In the rows, 128 means zero.
Rotation paths and how fast each direction turns (degrees each step)
Each turn is a multiple of 5 degrees from 10 to 175, or 0.
Each row of a path follows its step; steps can be skipped.
Rotation 1:
step 0: [137 126 126 137 137 135 135 124 122 124 127 131 130 127 118 131 132 132
 126 128 135 125 128 125 138 138 125 126 115 130 122 135 120 124 145 131
 135 136 122 131 134 139 138 129 134 136 133 129 125]
step 2: [124 122 125 123 130 130 126 125 123 138 143 123 124 135 113 128 133 131
 132 128 127 133 134 117 125 134 115 125 129 136 135 132 126 127 132 126
 127 136 142 130 141 125 122 135 120 129 134 133 124]
step 3: [137 121 123 127 130 133 131 137 125 127 143 125 127 130 119 133 135 127
 139 119 128 118 133 124 123 127 121 133 129 135 135 126 135 122 137 130
 135 130 137 130 132 142 138 116 133 128 131 131 129]
step 4: [128 119 125 140 127 127 130 129 128 124 126 127 126 129 126 123 136 132
 143 123 123 125 119 120 136 126 122 112 127 131 135 137 130 129 134 131
 126 130 128 141 124 135 135 119 132 117 138 130 125]
step 6: [131 124 115 126 134 129 132 124 128 125 123 129 139 117 124 130 135 123
 136 125 136 131 132 116 128 131 127 130 119 137 136 125 127 138 140 132
 136 138 140 121 129 137 129 134 130 129 125 126 122]
step 7: [127 132 116 132 129 137 123 119 122 129 130 140 135 135 113 137 132 129
 131 120 128 132 135 119 132 132 125 120 120 126 140 135 136 132 132 124
 124 135 140 130 132 122 130 125 132 127 136 124 131]
step 9: [143 110 124 128 134 129 140 128 127 123 130 127 125 129 132 121 126 137
 128 129 128 128 127 121 130 129 122 120 131 133 128 134 126 125 135 125
 129 133 140 133 132 143 136 132 131 128 140 118 119]
step 10: [126 115 131 133 136 126 134 127 123 127 125 135 127 127 121 128 128 133
 129 137 125 131 124 125 128 135 118 122 118 132 148 136 130 121 136 135
 120 137 130 123 129 139 128 122 121 130 132 133 134]
step 12: [131 124 117 124 125 120 125 132 127 139 137 134 134 131 120 135 127 127
 140 121 130 129 131 119 130 132 128 125 132 125 127 124 137 137 139 125
 122 141 136 132 128 141 126 127 135 126 140 128 123]
step 13: [131 132 134 130 128 128 126 129 127 133 130 138 127 126 124 124 127 125
 138 130 128 121 125 120 133 128 125 115 128 129 132 138 138 130 146 132
 130 142 139 131 129 129 141 118 133 128 118 121 127]
[130 126 127 127 131 127 127 130 127 128 127 128 129 127 125 126 129 128
 131 129 130 129 127 132 130 129 130 130 125 126 127 129 128 131 127 133
 125 127 127 130 125 129 127 129 127 126 129 129 128]
60
[130 129 130 131 128 127 127 126 128 129 125 128 129 131 129 131 127 128
 130 130 125 131 127 129 127 131 128 127 125 130 128 125 127 130 128 127
 132 128 126 126 125 130 127 130 131 127 129 131 128]
65
[127 127 130 125 129 130 127 130 128 126 127 125 128 128 128 127 127 126
 129 129 128 128 129 130 128 126 128 131 129 128 133 128 129 129 132 129
 132 127 126 127 127 129 128 126 131 129 122 126 128]
145
[128 125 127 127 127 127 127 123 127 131 128 125 129 130 127 130 127 129
 125 127 125 129 127 126 132 128 130 128 131 126 130 132 127 131 127 127
 124 127 127 129 130 130 126 128 129 127 127 129 129]
140
